In the rows, zero is written as 128.
Each run below is a few steps of one of 7 hidden systems, one row a step.
path 1, Lenem (10 x 26):
[[ 91 122  92  66 167  72 193 161 147 108 154 183 141  40 137 112 132 102
   71  92 110  79 188 111 127 117]
 [179 128  99  97 160 106 192 150 134 166 136 153 207  94 146 163 100 149
  140  22 146  98 106 141 164 116]
 [186 111  91 199 110 177 136 144 150 184  94 110 169 116 119 179 123 146
  138 105 218 134  84 114 182 128]
 [110 146 122 161  88 189 127  95 171 132 130 141 117 111 123 158  77 126
  123 198 212 194  95 110 128 141]
 [ 88 162 211 137 102 129 165 122 144 106 150 146 127  92 115  59  80 131
  119 185 118 194 108 116 106 154]
 [163 139 210 146 135  97 144 121  91 100 149 114 129 127 123  53  96 151
  114 131  89 114  83 188  83 153]
 [151 121 163 139 123 129  89  94  46 164 126  85 108 186 163 103 152 161
  120 113  98 106  92 175  90 127]
 [ 80 130 122 114 117 138  39 109  81 145  99  94  79 201 157 125 150 102
  135 113 109 124 163 122 143 128]
 [ 94 133 105  87 150 103  84 137 144  79 118 104 101 155 126 148 153  90
  179 132  63 133 190 116 163 108]
 [130 113  72 105 169  88 179 159 165  85 117 127 127 101 124 153 195 132
  121 124  75  88 175 119 135  93]]
path 2, bune, 10 rows:
[[ 79 168 129 132 123 141 118  80 128 141 122 124  90 165 177 151  61 118
  112 123 178 159 121 171 139 141]
 [107 108 182 149 141 139  93 142 129 139 116  91 162 120 140 114  98 135
  171 138  93 188 102 107 181 119]
 [168 145 137 166 150  98 129 135 114  77 111  68 124  93 107  93 126 112
  121 162 106 115 114 156 114 127]
 [135 144  91 145 128 130 164 103 126 128 100  97 118 146 147 169 190 174
  131 153 106 124 124 129  88  88]
 [ 81 144 127 118 135 113 155 153 140 109  88 140 117 190 123 127 139 126
  141  73 101 105 181 100 143 115]
 [171 101 131 102 137 128  86 148 140  90 147 142 128 188  97 143 129 116
  174 104  94 100 136 144 147 147]
 [156  60 121 136 123 142 121 146 123 135 154 160 117 108 111 113 175 150
   85 160 126  86 122 116 108 140]
 [ 91 133  88  93 109 163 124 112 104 146 128 175 111 117 136 146 103 109
   73 119 180 117 149  92  84 115]
 [113 152 135  66 107 132 114 128 113 160 157 156 171 105 134 122  97 104
  168  82 128 163 140  96 145 135]
 [165 132 149 129 124  90 129 122 135 146 172 117 140  78 135  91 122 112
  137 124 140 133 119 177 164 172]]
path 3, Lenem (10 x 26):
[[134  82  94 145 191 125  92 180 155 117  99  84 169  82 138 166 116 110
  159 111 110 129 138 101 218  88]
 [139 148  50 157 173 133 188 129 159  97  82 100 142  71 138 200 121 142
  105 144 155 125 118 118 114  64]
 [ 82 192 119 142  95 126 241 103 168 153 111 162 134 122 146 134 113 149
  105 106 189 150 137 109 109 127]
 [137 143 192 151  93 132 184 145 187 124 144 180 139 175 100  94  79 142
  155  97 158 140 106 150 161 193]
 [192  71 188 175 116 172 112 139 136 115 147 140 140 166  90 116 118 175
  143 166 117 128  52 145 113 154]
 [119 108 149 136 106 184  71 103  53 134 127 128  98 137 119 100 121 132
   74 181 134 126  95 104  43 120]
 [ 85 191 151  55 101 112  71  98  54 123 138 115 114 129 131  76 112  71
  140 118 106 157 161 111  87 133]
 [159 152 129  93 135  53  97 130 109 110 150  72 130 112 130  89 186  96
  189 109  64 116 168 170 167 148]
 [146  80  73 131 171  97 116 121 140 146 140  90  96 117 177 171 209 144
  112 143 101  79 147 179 172 113]
 [ 49  96  81 119 167 144 129 129 148 177 105 148 120 123 195 180 123 131
   86 100 144 121 165 104 168  88]]
path 4, Sevi:
[[146 108 159 117 130 124 167 144 153 182 150 153 192 131 146 142 136 172
  182  76 105 154 103 123 181 126]
 [165  97 141 192 110 150  76 143 124 136 115 102 107 160 110 103 118 116
  119 130 177  97 108 161 163 174]
 [ 97 133 148 136 129 167  96  97 114 114 118 107 121 138 145 148 103 146
  143 186 106 191  94 108 102  99]
 [ 84 156 146 133 126 106 166 151 109 115 103 119 134  86 119  62 123 106
   96 116 123 123 159  95 110 119]
 [144 174 124  97 125  98 187  91 136 115 157 142 115 134 144 133 135 145
  125 115 122 121 119 186  88 139]
 [125 106 131 132 111 141 136 133 122 182 125 133 133 177 146 132 180 166
  138  90 115 113 136 124 151 131]
 [129 108 116 127 139 142  58 130 109  96 116 114  96 176 122 138 120 107
  136 127 119 102 137 139 133 128]
 [136 125 107 118 153 123 127 141 128  98 114  98 148  94 119 145 144 124
  150 153  82 148 128  96 124  89]
 [135 141  82 126 120 117 171 138 144 121 127 143 131  76 112 126 141 114
   96 127 168 108 148 115 115 128]
 [120 136 114  96 117 147 146 111 155 138 159 180 133 142 139 158 103 133
  134 108 158 139 128 131 135 139]]
path 5, bav:
[[140 147 170 112 113 123 126 113 114 115 167 129 147  54 113  74  88 113
  125 169 131 169 100 127 105 145]
 [149 148 144 130 158 101 163  98 113 130 145  99 148  76 168 123  92 160
  107 135 116 138  78 183 105 119]
 [ 96 132 139 136 151 124 135 100  99 192 125  93 144 112 203 138 116 156
  117 104 130 154 104 149 152 102]
 [103 139 125 132 145 122  65 114 102 154  99  69 122 154 173 136 112 107
  158  90 129 141 140 145 185 123]
 [143 124 109 148 140 122  84 137 130 107  95  61 113 151 120 147 179 118
  180 148  85 133 145 125 162 110]
 [115 121 102 168 142 127 151 158 150  91  75 102 101 153 110 137 176 134
  112 143 105  95 156  99 126 102]
 [ 98 150 108 110 116 120 183 155 150 105 105 169 118 173 102 125 152 124
  122  82 122  94 179  94 112 125]
 [151 118 139 105  85 130 151 153 138 128 148 185 138 161  81  96 156 124
  145  90 134  98 153 107 125 168]
 [169  92 138 117 102 151 124 132 137 116 178 184 112 140  97 119 134 136
  112 154 142 100 106 149  97 168]
 [111 110 132  95 116 157 126 105 117 135 174 180 121  84 133 125 101 136
   77 170 150 140 107 120  78 135]]
path 6, bav (10 x 26):
[[ 74 139 181 125 124 134  97 153  55 124  80 126 118 195 117  55  95 112
  104  67 107 101 151  98 102 126]
 [182 172 124  83  81 106 110 103  63 115 145 110 119 169  99 101 196 122
  173 112  85 106 140 146  62 140]
 [149 110 108 159 102 106 150 109 118 153 152 122  80  95 138  93 232 147
   68 179 139  80 140 162  91 156]
 [ 75 120  64  67 148 116 144 108 147 142 164 181  79 110 175 157 140 110
   63 118 151  88 185 150 123 129]
 [128  96  90  62 131 120  92 160 139 161 169 166 172  59 131 138 139  85
  149  95 137 128 167  90 190 134]
 [223  81  82 157 150 151  94 166 158 100 131 116 172  77  90 176 101 113
  146 141 168 108  89 134 170 131]
 [130 117 102 169 138 194 161 122 179 115 104 143 143 119 121 201  86 161
  119 179 170 165  78  96 117  92]
 [ 62 184 167 146 110 147 165 128 155 113  95 146 150 135 122 105  30 114
  140 114 168 188 131  87 147 134]
 [152 171 211 123 118  98 145 135 135  93 142 107 158 167 107  78  83 134
  210  93  77 162 104 152 147 157]
 [151  93 206 181 138 126 134 122  97 134 125  94 121 176 141  86 150 194
  123 150  64 124  69 169  98 131]]
path 7, kopo:
[[ 83 119 137 157  94 115 180 162 117 198 104 127 150  63 130  61 203 135
   94 114 131 124 169  63 146 127]
 [111 129  88  55 151 100 102 114 136 128 172 158  92 149 170 156 110  95
  115  78 143  84 171 189 156 147]
 [154  66 107 151 133 147  95 167 160 164 129 107 178  87 126 159 178 137
  176 144 111 151 122  88 204 111]
 [112 146  67 152 142 141  97 123 134  88  93  97  87 118 123 155  89  76
   90 145 194 111 156 132 135 124]
 [121 170 118  87 120 155 137 102 151 110 138 138 157 129 126 183  93 132
  188 137 121 195 112  99 127 105]
 [134 138 165 167 127 126 178 161 164  89 123 143 152  92  92  92  68 116
  113 133 153 134 111 118 136 147]
 [174 120 147 133 129 147 135  98 128 112 157 149 117 164 126 150  98 166
  118 147 132 121  70 180  84 139]
 [110 113 177 161  98 161 136 132  90 170 110 129 135 150 131  86 137 163
  114 129 126 137  95 101  99 127]
 [104 152 165  91 123 102 107 117  70 128 138 120 108 161 138  74 117 108
  124  90  99 112 147 147 108 143]
 [150 116 136 115 135  85 130 130 113 149 149  98 140 100 143  99 209 143
  153 127  61 124 145 141 139 129]]
path 8, bor:
[[161 141  84  90 138 130  74 126 104 113 128 109 136 136 126 160 105  89
  162  85 141 115 137 141 146 124]
 [146 132 101 153 116 131 141 151 167 136 117 105 148  94 109 138 155 116
  163 139 154 147 145  96 184 134]
 [100 136 104 114 110 154 146 113 164 121 141 168 107 119 134 156  94 117
   96 154 185 143 138 120 119 137]
 [114 125 160  99 126 143 157 142 152 123 148 182 158 149 119 121  82 140
  147  94 119 142 115 108 130 133]
 [163 125 170 164 115 134 131 141 118 124 132 127 136 140 105  86  95 135
  122 116 149 112  95 153 122 161]
 [151 119 154 150 124 154 109 103 121 133 135 104 118 154 138 141 139 164
  146 173 113 154  83 147 110 125]
 [ 74 137 159 127 126 124 131 113  98 157 122 115 118 124 158  98 142 144
  110 144 103 152 134 109 108 113]
 [113 161 136  95 143  86 138 121 103 100 124 109 112 135 140 102 121 116
  128 105  86 115 151 148 109 121]
 [156 111 100 145 163  92 144 145 146 112 113  96 131 108 133 136 171 138
  129 120  99  97 138 154 150 113]
 [121 103  76 132 148 145 109 129 127 147 112 126 114 125 153 168 148 122
  100 123 151 104 142 123 143 108]]
path 9, sisep:
[[105 139 114 138 111 163 202 159 144 148  98 188 172 107 105 130  95 135
   99  86 187 125 131  60 114 111]
 [183 111 124 105  95 158 129 158 159 102 158 204 147 142  60 131 103 108
  144 104 169 101 131 107 123 164]
 [192  74 154 166 103 159  98 142 145 113 164 137 126 118  82 111 150 140
  124 202 135 131  86 133 117 166]
 [107 117 151 152 123 166  84  84 107 130 149 118  84 115 150 121  82 122
   77 205 158 151  84 153  86 141]
 [ 98 182 168  76 122 120 114  69  99 136 170 129 128 106 172 113  61 124
  141 133 123 184 104 165 105 139]
 [139 180 160 111 124  65 153 103 134 134 156  94 124 132 158  96 131 127
  168  96 101 137 138 199 163 166]
 [120 120 117 151 145  94 141 114 165 147 121  90  94 185 175 157 186 164
  153 120  95 113 146 185 181 127]
 [ 55 102 125 134 162 133 106 148 134 138  82 113 115 179 164 147 135 133
  133 105  85 129 163  95 177  90]
 [112 140 110  94 156 116 123 169  99  86  76 120 153 142  98 118 118  97
  151  66  83 107 170  73 116  84]
 [178 144  92 136 115 118 187 162 112 109  88 126 161 106  79 116 184 140
  123 101 120  85 136  84  80 101]]
path 10, Sevi, 10 rows:
[[100 154 152 120  98 124 105 100 109 121 138 135  73 187 129  90 128 114
  112 135 133 113 147 155 105 164]
 [102 124 150  97 145 107 130 115 120 127 136 116 121 151 161 125 166 155
  150 136  44 143 135 135 121 105]
 [143 116  99 133 147  99 132 141 104 129 109  98 114 112 133 109 181 124
   98 110 117  74 151 141 123 119]
 [140 143  66  94 134 137 119 102 117 125 127 129 127 130 144 189 144 133
  127 124 134 121 133 129 102  93]
 [120 126  96 101 128 134 117 158 145 123 113 144 148 129 115 146 131  99
  152  90 136 120 170  89 167 123]
 [161 123 107 126 142 126 130 145 181  85 142 139 135 120 106 160 101 109
  151 130 136 120 128 148 161 142]
 [145  89 126 160 132 156 151 147 170 138 132 144 154  96 122 145 122 152
  123 149 151 139  97 105 152 127]
 [117 116 150 140 114 165 113 130 121 131 136 153 135 121 117 110  70 120
   97 134 172 136 104 112 121 143]
 [118 145 186 111 118 129 128 115 113 129 150 137 148 116 126  90  90 131
  145 129 114 166 101 125 115 139]
 [131 144 170 147 105 102 145 117 117 153 140 103 121 112 135  69 157 138
  127 141 122 137 125 145 127 153]]
path 11, bune:
[[ 85 141 161  85 100 134 141 114 127 170 166 171 144 111 152 105 103 128
  127 111 138 169 133 112 136 145]
 [121 145 163 115 139 112 108 109 111 139 160 116 129 103 156 101  73 113
  129 122 134 149 112 167 151 152]
 [136 119 144 167 145 132 110 108 107 161 123  77 134  88 166 120 118 147
  116 153 133 151  85 154 145 121]
 [103 157 117 167 138 124 131 123 117 124  78  71 123 113 145 127 120 122
  124 141 138 149 130 115 140 102]
 [137 162 112 133 139 110 137 132 143  93  97  85 135 147 119 147 147 119
  185 122  96 145 138 122 144 105]
 [156 118 125 143 144 101 160 151 166  91 117 118 121 154 110 134 174 147
  146 127  84  99 144 143 139 126]
 [134 100 109 133 142 142 145 139 146  97 116 156  99 186 117 156 147 151
  104 122 119  79 132 134 112 117]
 [117  99 128 102 118 165 116 153 113 121 122 180 132 171 108 132 120 131
  119 103 122 106 135  84 107 122]
 [146 121 137  81 104 141 101 137  96 130 160 168 139 119  98  98 123 106
  130 112 131 119 133 110 103 149]
 [134 128 123  91 102 127 120 100 107 172 181 151 124  90 146 108 150 128
  107 144 145 132 124 140 112 151]]
path 12, kopo:
[[131  88 143 142 163 127 129 181 144  98 110 120 162 113 108 119 128 133
  152 124  74 127 130  91 152 103]
 [167 146  83 132 143 123 142 126 115  80 108 116 119 127 112 146 125 121
  102 124 140  82 124 149  84 112]
 [137 158 118 108  84 149 166 111 124 157 133 154 154 140 116 142 148 149
  149 116 149 142 120  98  99 121]
 [105 131 155 109 107 128 133 145 137 131 153 173 123 128 109  82 102 102
  114 105 149 123 151 113 142 167]
 [156  83 139 109 144 134  87 125 121 128 171 132 132 110 136 133 131 135
  126 156 106 123 108 149 130 138]
 [120 113 119 155 136 143 114 121  93 164 110  96 129  88 151 124 144 136
   93 149 144 128 112 116 118 104]
 [ 96 179 121 104 127 123 124  99 103 145 119 106 126 137 163 135  98 108
  144  90 144 146 139 139 136 124]
 [140 136 148 135 134  99 137 145 160 124 139 111 150 117 126 111 127 123
  175 120 109 150 133 142 181 145]
 [145 109 120 169 144 125 143 131 165 102 126 110  98 139 129 143 143 139
  116 166 130 112 122 163 138 137]
 [102 131 121 132 125 160 144 119 131 129 105 139 114 173 140 165 130 156
  121 133 125 137 125 107 107  99]]
path 13, bor, 10 rows:
[[125 129 140 176 112 110 182 144 219  99 137 144  88 153 109 120 140 131
  125 148 163 112 149 165 175 183]
 [107  46 149 134 153 172 110 135 159 125 150 189 106 158 135 153 106 164
   87 171 117 120 102 127 120 130]
 [119 105 177 115 120 166  95 148  57 143 112 148 161 141 109  80  93 138
  112  94 111 122 101  73  91 110]
 [186 191 143 128  95 116 125 108  78 108 119  83 135 141  96  92 149 120
  165 126 115 130 110 138  78 130]
 [133 152 112 139 107  99 173  88 155 144 144 101 107 117 159 140 219 165
  142 178 104 147 131 156 121 130]
 [ 60 109 120  89 149 107 130 108 129 164 158 152  97 114 195 130 143 129
   80 120 109 121 159 144 144 121]
 [127 110 130  84 179 101  86 165 107 103 135 123 157 106 130 111  84  87
  138  66  94 103 149 134 168 124]
 [194 122  85 175 141 134 108 159 136  99  95  75 151  82  94 150 123 104
  143 131 159 108 115 122 158 121]
 [113 142  71 143 104 175 147 105 157 143 108 138 119 131 135 197 138 140
  123 160 176 156 124  98 120 102]
 [ 63 161 151  87  98 141 167 128 147 139 133 196 128 174 132 118  93 127
  134  79 147 146 163  90 124 142]]
path 14, sisep, 10 rows:
[[129 125 146 154 155 105 150 120 166  89 158 105 118  43 136 110 115 128
  104 219 118 158 105 156 125 135]
 [111 140 136 124 173 121 160  89 141 117 146 139 112 135 181 155  55 161
   87 121 142 126  88 198 112 121]
 [123 139 189 126 128 124 128 120 121 159 132 126 149 196 159 114  80 153
  174  68 115 155 102 158 166 146]
 [129 155 141 142 107 103  99 133 128 112 103  88  93 215 117 111 158 106
  184 105 108 120 159 154 161 156]
 [ 92 134 118 130 125 118 141 125 139 107 102 106  92 162 131 138 202 145
  140 165  72 131 157 106 111  99]
 [ 62 125 122  98 149 115 167 147 114 118 109 157 123 115 143 110 137 130
   75 107  94 110 166  86  94  90]
 [155 117 112  79 133 121 149 150  82 139 132 161 168 112 119 119 140 128
  112  61 112  83 137 103  95 109]
 [185 101 106 148 100 139 121 152 106 175 125 121 159 101 107 112 182 134
  121 108 159  94 118 108 135 139]
 [132 104  82 137 105 171  88 120 133 157 135 132 117  95 126 159 139 107
  108 166 190 138 128 104 144 135]
 [119 128 115 103 135 147 108 121 148 117 155 139 148  57 131 143  79  99
  135 163 150 173 119 108 144 129]]

Name the system that made each run.
path 15:
[[214 107  86 161 129 118 103 150 113 130 111  60 162  82  95 141 200 122
  163 136 121 104 122 118 148 115]
 [116 141  45 131  97 167 120 100 157 129 122 134 100 100 126 187 142 107
  106 186 197 150 145 103 121 117]]
 => Sevi
path 16 (2 x 26):
[[173 138 104 141  77 118 135 126 164 174 162 130 127 116 120 124 174 119
  151 117 199 119 142 158 183 187]
 [128  67 118 132 141 142 107 126 209 112 174 158  93 145 142 175 120 138
  127 186 135 132 128 169 173 161]]
 => bav
path 17 (2 x 26):
[[145 131  94 108 129 117 115 138 103 116 130 131 123 101 112 112 117  87
   98  98 161  81 151 132 116 141]
 [146 141 100  84 119 128 121 104 122 158 154 123 153 106 154 161 144 133
  165 112 125 151 126 135 143 121]]
 => Lenem
path 18:
[[145 119 132 172 126 110  81 132  92 115 115  89  67 149 123  74 142 100
   73 131 158  52 143 181 122 175]
 [107  99  74 121 116 187  60 101 111 162 115 116 109 138 153 193 173 130
  129 176 133 156 134  88 123  86]]
 => bune
path 19:
[[150 121 138 148 138 188  67 103  37 180  81  95 156 187 151 152  70 152
  126  69 150 126  58 130 106  94]
 [112 202 156 154  79 120  91 111 101 131  80  51 113 191 119  95 155 103
  205 126 115 175 147 110 145 134]]
 => bor
path 20 (2 x 26):
[[192  83 172 195 129 156 112 131 164 116 118 108 121 251 116 161 140 194
  193 133  94 125  60 185 159 153]
 [ 65  78 179 192  93 174  66 121  85 176 106 110  72 169 146  76 180 153
   79 197 120 141 123  91 116 131]]
 => bor
path 21:
[[ 79 118 120  89 125 129 105 107 112 164 139 128 108 154 171 138 169 135
  137 124  96 139 155 124 139 115]
 [109 108 119 105 153 108  80 155 118 127 128 114 126 115 141 115 115  88
  128  94 108 103 162 129 176 128]]
 => bune
path 22:
[[105 119 140  82 138 138  64 108 107 154 160 120 142 114 167 139 104 119
  156 130 105 171 118 125 158 123]
 [130 125 135 166 157 106 117 140 123 125 111  67 145  66 143 101 109 111
  125 143 128 141 118 136 172 126]]
 => kopo
path 23 (2 x 26):
[[147  77 120 146 166 120 143 128 194  90 158 121 116 103 139 171 162 163
  142 208  75 137 108 154 149 115]
 [107  69 104 159 147 157 138 154 113 167 116 155 138  66 140 123 129 137
   39 128 168  95 129  90 122 107]]
 => Sevi
path 24, 2 rows:
[[191 169 132 180 116 110 131 127 141  57  81  45 102 225  85 134 183 139
  208 148  82 117 120 164 117 133]
 [113  82 123 162 126 128 160 146 165  88 108 136  75 211 101 137 247 175
  125 185  41  85 160 109  98 111]]
 => bune
path 25:
[[157  73  66 113 128 136 130 128 152 134 166 172 101 114 126 164 190 140
   81 157 149  74 142 143 114 139]
 [ 73 112  92  91 124 167 136 133 137 159 132 204 135 113 141 153  92 114
   81  97 182 119 159  79 132 117]]
 => bune
path 26:
[[125 144 123 115  98 121 176  72 113 175 156 137 100 140 167 136 213 183
  114 158 108 128 116 154  67 127]
 [ 39 113 156 117 119 121 148 144 125 187 122 162 124 145 166  91 139 133
   98  71 129 118 173  94 168 135]]
 => kopo
path 27:
[[141  86  88 197 179  85 139 158 153  96  81  68  71 169 142 139 211 140
  101 142  89  47 164 168 163 117]
 [125  99  38 120 187 167 130 121 112 100  85 137 118 137 143 230 133 154
   78 132 120  93 120 106  64  40]]
 => Sevi
path 28 (2 x 26):
[[117  53 212 130 138 147 129 157 105 158 158 165 168 100 128  74 145 184
  112 164  49 146  91  83 105 118]
 [125 120 126 136 170 102 113 117  42 137 111  96 113 108 164  86 119 126
   41  90 130  58 122 167  83 111]]
 => kopo
path 29:
[[142  79 158  65 157  95 147 169 141 112 207 177 184  13 114  85 114 120
  125 137  75 129 129 114 136 143]
 [165 140 100 125 150 116 176  84  97 160 159 138 135  67 175 138  84 149
   46 102 190  90  80 203  80 129]]
 => bune
path 30 (2 x 26):
[[137 138 139 108 143 123  98 174 164  49 116 138 141 157  77 121  48  68
  187  86 122 130 158 112 177 146]
 [213 115 113 139 128 141 137 133 152  55 149 117 134  92  71 148 148 140
  145 204 103 127  90 138  84 125]]
 => kopo
path 31:
[[167 121 101 121 110  88 143 124 115 147 164 138 107  82 128  84 189 109
   76 122 159  62 155 171 117 176]
 [ 81 120  74 103 118 167 110  86 146 193 141 159 104 139 181 199 125 132
  100 131 190 148 141 129 150 123]]
 => bune
path 32 (2 x 26):
[[173 118 113 104 112 131  93 119 132  73 167 155  89 142  91 124 146 103
  116 169 127  88 135 154  80 164]
 [120 104 127  64 113 126 108 112  85 176 176 154 136  89 148 112 186 138
  117 139  89 136 132 102  95 121]]
 => Lenem
path 33:
[[137 114 122 178 168 141 113 156 148  90  88  76 154  99 121 150  85 122
  154 148 125 155 104 106 174  97]
 [128 167 116 176 123 143 185 131 149 100  89 127 140  87 107 127  80 125
   91 145 184 139 106 104 101 117]]
 => Sevi
path 34 (2 x 26):
[[143 124 128 152 158  93 139 155 140 110 110 101 126 134 134 117 118 112
  125  81 134  86 139 164 174 144]
 [149 114 105 146 139 153 126 129 143 135 103 112 129 186 137 181 150 164
  154 123 118 127 118 130 136 100]]
 => sisep
path 35, 2 rows:
[[ 98 139 133  17 160 104 119 123  59 131 177 164 181  14 148  96  81  95
   93 103  90 145 138  98  81  92]
 [193 178 114  87  99  68 147 115 105 188 180 104 180  47 144  99 154  97
  166  62 152 130 137 176 173 170]]
 => Sevi
path 36, 2 rows:
[[102 185 105  57 124  91  83 145 111  63 129 140 105 150  88  93  82  32
  145  74 138 102 209 119 130 154]
 [213 120 110 123 132  94 190 138 144 104 153 109 164  87 104 140 235 173
  174 160  53 121 109 133  97 101]]
 => sisep
path 37:
[[156 143 127 134 132 151 127 137  93 120 105 136 160 124 105 127  61 113
  115  76 167 113 102 114 106 122]
 [168 150 145 132  76 137 141 118 118 153 149 131 153 121 105 107 154 140
  164 134 147 155 108 113 120 152]]
 => bune
path 38 (2 x 26):
[[186 129 151  84 118 141 101 123  97  86 151 142 144 176  90 137 124 145
  180 122  72 126  93 139  74 124]
 [133  98 155 123 100 112 152 129  93 161 153 152 112 122 127  66 212 161
   84 139  97  85 138 129  80 146]]
 => bune
